Here are some numbered points:
tensor([ 0.16,  0.42,  0.47, -0.71,  0.14, -0.13, -0.16,  0.43,  0.58,  0.06, -0.38, -1.03,  0.07,  0.08, -0.05, -0.63]) 0
tensor([ 1.30,  2.18,  1.71,  0.10,  1.91,  0.30, -0.29,  2.86, -0.57,  0.45,  0.29, -0.69,  1.07,  0.72,  0.58,  0.18]) 1
tensor([-1.86, -1.53, -1.13,  0.97, -1.19, -0.68, -2.05, -1.54, -1.19, -0.34, -0.65, -2.46, -1.55, -1.01, -0.62, -1.35]) 2
tensor([-0.93, -0.16,  0.35,  0.17, -0.24, -0.42, -0.90, -0.10, -0.36, -0.02, -0.53, -1.56, -0.59, -0.21, -0.48, -0.94]) 3
tensor([ 0.98,  0.60,  0.43, -0.89,  0.40,  0.18,  0.04,  0.54,  0.54,  0.09,  0.00, -0.83,  0.31,  0.08,  0.26, -0.28]) 4
tensor([-0.85,  0.04,  0.80,  0.98,  0.03, -0.07, -0.96,  0.00, -0.68,  0.08, -0.52, -1.62, -0.42, -0.08, -0.22, -0.68]) 5
tensor([ 1.68,  0.18, -0.09, -0.41,  0.17,  0.74,  2.97, -0.42,  1.82,  0.06,  1.24,  4.22,  1.63,  0.88,  0.52,  2.28]) 6
tensor([ 5.44,  2.44,  0.83, -0.63,  2.22,  1.39,  0.30,  2.82, -0.01,  0.45,  1.12,  0.31,  0.82,  0.50,  1.63,  1.57]) 7
tensor([-0.30,  0.68,  0.95,  0.16,  0.56, -0.06, -0.77,  0.88, -0.64,  0.21, -0.30, -1.27, -0.16,  0.13, -0.04, -0.57]) 8
tensor([ 0.06,  0.99,  1.91,  2.06,  0.99,  0.47, -0.51,  1.36, -0.74,  0.38,  0.15, -1.36,  0.89,  0.66,  0.31,  0.17]) 9
tensor([-1.30, -0.66, -0.04,  0.00, -0.60, -0.56, -0.52, -0.70,  0.26, -0.13, -0.56, -1.11, -0.66, -0.33, -0.53, -1.02]) 10
tensor([-0.66,  0.31,  1.60,  2.24,  0.40,  0.12, -0.40,  0.42,  0.15,  0.26, -0.26, -1.16,  0.12,  0.28,  0.09, -0.45]) 11
tensor([ 2.86,  1.11,  0.69, -0.37,  1.01,  1.02,  1.98,  0.83,  1.60,  0.29,  1.07,  2.16,  1.38,  0.86,  0.87,  1.86]) 12
tensor([-1.60, -1.22, -0.36,  0.60, -1.02, -0.51, -1.46, -1.38, -0.75, -0.19, -0.65, -2.08, -1.05, -0.70, -0.66, -1.07]) 13
tensor([-0.19,  0.82,  1.01,  0.16,  0.66, -0.01, -0.48,  1.03, -0.35,  0.24, -0.27, -1.13,  0.03,  0.21, -0.07, -0.54]) 14
tensor([ 0.92,  1.94,  1.77,  0.10,  1.69,  0.32, -0.20,  2.58, -0.27,  0.49,  0.19, -0.58,  1.05,  0.80,  0.44,  0.10]) 15
tensor([-1.14, -0.29,  0.12, -0.29, -0.46, -0.53, -0.36, -0.36,  0.34, -0.10, -0.52, -1.03, -0.32, -0.28, -0.42, -1.02]) 16
tensor([ 2.33,  0.49, -1.32, -1.67,  0.28,  0.28, -1.11,  0.61, -0.91, -0.15,  0.19, -1.25, -0.51, -0.65,  0.44,  0.09]) 17
tensor([-0.66,  0.05,  0.04, -1.03,  0.08, -0.54, -0.80,  0.35, -0.24, -0.03, -0.58, -1.20, -0.65, -0.34, -0.41, -1.09]) 18
tensor([-0.20,  0.97,  1.91,  1.85,  0.75,  0.25,  0.16,  1.22,  1.01,  0.40, -0.12, -0.66,  0.56,  0.68,  0.21, -0.28]) 19
tensor([ 6.04,  2.55,  0.41, -0.75,  2.26,  1.55,  0.17,  2.76, -0.23,  0.44,  1.26,  0.26,  0.59,  0.41,  1.79,  1.74]) 20
tensor([ 2.45, -0.10, -1.57, -0.42, -0.20,  1.24,  3.06, -1.24,  1.26, -0.13,  2.08,  5.35,  2.04,  0.62,  0.80,  3.51]) 21
tensor([ 0.88,  0.07, -0.51, -1.23, -0.05,  0.00, -0.07, -0.05,  0.37,  0.07,  0.24, -0.56,  0.13, -0.19,  0.16,  0.05]) 22
tensor([-0.88, -0.16, -0.11, -1.26, -0.19, -0.63, -0.90, -0.01, -0.19, -0.11, -0.62, -1.44, -0.79, -0.42, -0.56, -1.12]) 23
tensor([-1.70, -1.33, -0.59,  0.17, -1.16, -0.41, -1.56, -1.38, -0.95, -0.21, -0.65, -2.23, -1.12, -0.71, -0.65, -1.10]) 24
Which three points above are nearest to each new point by angle? Their numbers follow each, nearest first.
tensor([ 0.40, -0.21, -0.57, -1.23, -0.15, -0.08,  0.16, -0.27,  0.47, -0.03,  0.14, -0.17,  0.20, -0.16, -0.01,  0.00]) --> 22 17 4
tensor([-0.57,  0.14, -0.16, -1.23,  0.22, -0.52, -1.32,  0.51, -1.32, -0.07, -0.65, -1.64, -0.86, -0.48, -0.33, -1.11]) --> 18 23 3
tensor([ 0.98,  0.81,  0.44, -0.87,  0.50,  0.12, -0.31,  1.00,  0.08,  0.12, -0.19, -0.90, -0.08,  0.03,  0.24, -0.37]) --> 4 0 1
tensor([ 1.07,  0.45,  0.16, -0.94,  0.26,  0.18, -0.04,  0.37,  0.61,  0.17,  0.07, -0.63,  0.23, -0.02,  0.26,  0.00]) --> 4 22 7
tensor([-0.07,  0.91,  0.98, -0.35,  0.83,  0.01, -0.43,  1.33, -0.27,  0.19, -0.27, -0.96,  0.04,  0.18, -0.04, -0.55]) --> 14 8 15
tensor([-0.79,  0.15,  0.76,  0.50,  0.10, -0.22, -0.03,  0.25,  0.68,  0.16, -0.37, -0.75, -0.06,  0.10, -0.14, -0.78]) --> 11 19 16
tensor([-1.51, -0.89,  1.12,  3.13, -0.61,  0.02, -1.06, -0.99, -0.43,  0.03, -0.50, -1.95, -0.35, -0.02, -0.23, -0.67]) --> 5 11 13
tensor([-1.49, -0.57,  0.89,  2.26, -0.60, -0.01,  1.78, -0.73,  1.52,  0.15, -0.24,  2.05,  0.47,  0.42, -0.03,  0.20]) --> 6 21 19
tensor([-0.21,  0.53, -0.10, -1.20,  0.47, -0.53, -1.08,  0.92, -1.00, -0.01, -0.54, -1.41, -0.88, -0.36, -0.12, -1.05]) --> 18 23 8
tensor([ 1.10,  0.30,  0.31, -0.28,  0.16,  0.41,  2.09, -0.08,  1.47,  0.14,  0.76,  2.75,  1.20,  0.54,  0.36,  1.42]) --> 6 21 12
tensor([-1.63, -1.04, -0.50,  0.11, -1.01, -0.69, -0.46, -1.18,  0.32, -0.23, -0.60, -0.56, -0.88, -0.50, -0.64, -0.85]) --> 10 13 24
tensor([ 0.89,  0.07, -0.35, -1.15,  0.07,  0.01, -0.10,  0.02,  0.31, -0.04,  0.12, -0.55,  0.08, -0.25,  0.07, -0.16]) --> 22 17 4
tensor([ 2.49, -0.85, -1.53, -1.09, -0.26,  1.21,  2.00, -1.87, -0.87, -0.23,  2.30,  3.63,  1.69,  0.43,  0.72,  3.51]) --> 21 6 12
tensor([-0.98,  0.02,  1.22,  1.85, -0.05,  0.02,  1.42,  0.01,  1.51,  0.23, -0.31,  1.37,  0.70,  0.56,  0.01, -0.06]) --> 19 6 11
tensor([-0.75,  0.23,  0.77,  0.44,  0.16, -0.14, -0.60,  0.25, -0.06,  0.20, -0.52, -1.25, -0.34,  0.04, -0.20, -0.84]) --> 5 3 8
tensor([ 0.42,  0.54,  0.66, -0.24,  0.40,  0.19,  0.41,  0.57,  0.89,  0.16, -0.08, -0.22,  0.39,  0.22,  0.11, -0.15]) --> 4 15 1
tensor([-0.48,  0.64,  1.80,  2.18,  0.53,  0.17,  0.48,  0.87,  1.22,  0.39, -0.36, -0.06,  0.29,  0.62,  0.04, -0.34]) --> 19 11 9
tensor([-1.02, -0.09,  0.55,  0.82, -0.31, -0.20,  1.17, -0.28,  1.21,  0.03, -0.21,  1.15,  0.51,  0.24, -0.04, -0.13]) --> 6 21 19
tensor([-0.35,  0.74,  1.29,  0.86,  0.57,  0.05,  0.10,  0.88,  0.93,  0.24, -0.28, -0.82,  0.22,  0.41,  0.09, -0.56]) --> 19 11 14
tensor([-0.16,  0.69,  0.10, -1.10,  0.63, -0.40, -1.08,  1.05, -1.16,  0.08, -0.55, -1.42, -0.75, -0.28, -0.18, -0.94]) --> 18 8 23
tensor([-1.33, -1.51, -1.81, -1.12, -1.04, -0.24,  1.43, -1.78, -0.32, -0.49,  0.71,  3.30,  0.57, -0.09, -0.39,  1.29]) --> 21 6 12
tensor([-0.03,  0.58,  0.22, -0.80,  0.57, -0.06, -1.73,  0.96, -1.74, -0.07, -0.20, -1.90, -0.43, -0.12, -0.20, -0.53]) --> 8 18 14
tensor([-0.02,  1.17,  1.89,  1.39,  1.04,  0.26,  0.07,  1.61,  0.56,  0.49,  0.04, -0.72,  0.62,  0.61,  0.25, -0.23]) --> 19 9 15
tensor([ 1.73,  1.06, -0.16, -1.23,  0.67,  0.09, -0.98,  1.40, -0.81,  0.11, -0.46, -1.24, -0.82, -0.46,  0.23, -0.69]) --> 17 4 20
tensor([ 0.13,  0.49,  0.47, -0.62,  0.17,  0.03, -0.14,  0.54,  0.62,  0.09, -0.30, -1.02,  0.19,  0.05, -0.07, -0.53]) --> 0 4 14
tensor([-0.76, -0.09,  0.59,  0.93,  0.00, -0.07, -1.21, -0.09, -1.41, -0.03, -0.48, -1.89, -0.49, -0.11, -0.21, -0.75]) --> 5 3 13
tensor([-0.91, -1.15, -1.81, -1.13, -1.05, -0.29,  0.50, -1.53,  0.21, -0.36,  0.30,  1.54,  0.19, -0.24, -0.34,  0.56]) --> 21 6 24
tensor([-1.03, -0.31,  0.45,  1.00, -0.19, -0.11, -1.09, -0.36, -0.91,  0.02, -0.56, -1.81, -0.59, -0.08, -0.31, -0.83]) --> 5 3 13
tensor([-0.91, -1.18, -1.89, -0.91, -1.07, -0.22,  1.18, -1.63,  0.36, -0.38,  0.64,  3.02,  0.38, -0.10, -0.22,  1.27]) --> 21 6 12
tensor([ 0.16,  0.95,  0.91, -0.52,  0.65, -0.10, -0.47,  1.18,  0.06,  0.17, -0.35, -0.92, -0.15,  0.17, -0.05, -0.61]) --> 14 8 0
tensor([ 3.20,  0.88, -1.13, -1.52,  0.51,  0.51, -0.82,  0.78, -0.96, -0.16,  0.51, -1.00, -0.31, -0.44,  0.56,  0.44]) --> 17 20 22
tensor([ 1.23,  0.95,  0.10, -1.08,  0.67, -0.06, -0.87,  1.47, -0.83,  0.11, -0.59, -1.23, -0.87, -0.34,  0.17, -0.76]) --> 17 8 14
tensor([-0.81, -0.33, -0.27, -1.26, -0.25, -0.55, -0.75, -0.18,  0.04, -0.08, -0.53, -1.48, -0.55, -0.30, -0.43, -1.04]) --> 23 18 16
tensor([ 0.70, -0.58, -1.68, -0.89, -0.69,  0.40,  1.44, -1.38,  0.65, -0.23,  1.05,  2.91,  0.83,  0.17,  0.14,  1.79]) --> 21 6 12
tensor([-0.58,  0.17,  1.13,  1.53,  0.28,  0.19, -0.87,  0.32, -0.97,  0.15, -0.29, -1.57,  0.04,  0.13, -0.13, -0.49]) --> 5 11 8
tensor([-0.17,  0.86,  1.48,  1.16,  0.87,  0.10, -0.53,  1.17, -0.34,  0.27, -0.03, -1.12,  0.36,  0.44,  0.12, -0.21]) --> 9 14 19
tensor([-0.79, -0.10,  0.18, -0.17, -0.19, -0.16, -1.37, -0.16, -1.67, -0.13, -0.62, -2.05, -0.79, -0.32, -0.40, -0.93]) --> 3 5 24
tensor([-0.40,  0.65,  1.36,  0.82,  0.48,  0.01,  0.00,  0.81,  0.85,  0.23, -0.34, -0.82,  0.19,  0.31,  0.01, -0.56]) --> 19 11 14
tensor([ 1.22,  0.88,  0.46, -0.86,  0.66,  0.23, -0.14,  0.93,  0.34,  0.10, -0.12, -0.84,  0.18,  0.09,  0.20, -0.26]) --> 4 1 7
tensor([ 3.22,  1.84, -1.63, -1.42,  2.24, -0.32, -2.19,  3.86, -1.63, -0.05, -0.38, -1.70, -1.65, -0.75,  0.95, -0.77]) --> 17 20 7
tensor([ 0.75, -1.14, -1.70, -1.10, -0.66,  0.53,  1.59, -1.82, -0.45, -0.33,  1.52,  3.16,  1.02,  0.12,  0.13,  2.37]) --> 21 6 12
tensor([-0.10,  0.91,  1.22,  0.07,  0.81, -0.05, -0.22,  1.37,  0.25,  0.24, -0.26, -0.73,  0.11,  0.32,  0.09, -0.62]) --> 14 15 8
tensor([-0.58,  0.36,  1.73,  2.59,  0.36,  0.27, -0.15,  0.49,  0.37,  0.26, -0.24, -1.13,  0.35,  0.38,  0.02, -0.36]) --> 11 19 9
tensor([-1.62, -1.18, -1.13, -0.03, -1.14, -0.59,  0.86, -1.32,  0.68, -0.21, -0.34,  1.34, -0.27, -0.48, -0.48, -0.24]) --> 10 16 24
tensor([ 0.02, -0.66, -1.70, -1.24, -0.75, -0.11,  0.06, -1.24,  0.09, -0.24,  0.31,  0.17,  0.15, -0.47, -0.15,  0.25]) --> 22 21 24
tensor([ 0.97,  0.97,  0.69, -0.75,  0.60,  0.13, -0.27,  1.23,  0.14,  0.11, -0.32, -0.88, -0.17,  0.10,  0.24, -0.52]) --> 4 0 1
tensor([-0.35,  0.72,  1.13,  0.42,  0.61,  0.01, -0.41,  0.95,  0.00,  0.25, -0.25, -1.06,  0.00,  0.24,  0.01, -0.56]) --> 14 8 9
tensor([ 0.05,  0.44, -0.69, -0.36,  0.29,  0.06, -2.34,  0.77, -1.86, -0.15, -0.18, -2.05, -0.31, -0.12, -0.11, -0.23]) --> 8 17 18
tensor([ 0.65, -1.00, -1.75, -1.06, -0.88,  0.34,  1.09, -1.63, -0.27, -0.37,  1.20,  2.53,  0.84,  0.07,  0.13,  2.00]) --> 21 6 12
tensor([ 3.24,  1.08,  0.51, -0.41,  0.94,  1.14,  2.10,  0.70,  1.51,  0.25,  1.18,  2.52,  1.52,  0.87,  0.96,  2.00]) --> 12 6 21
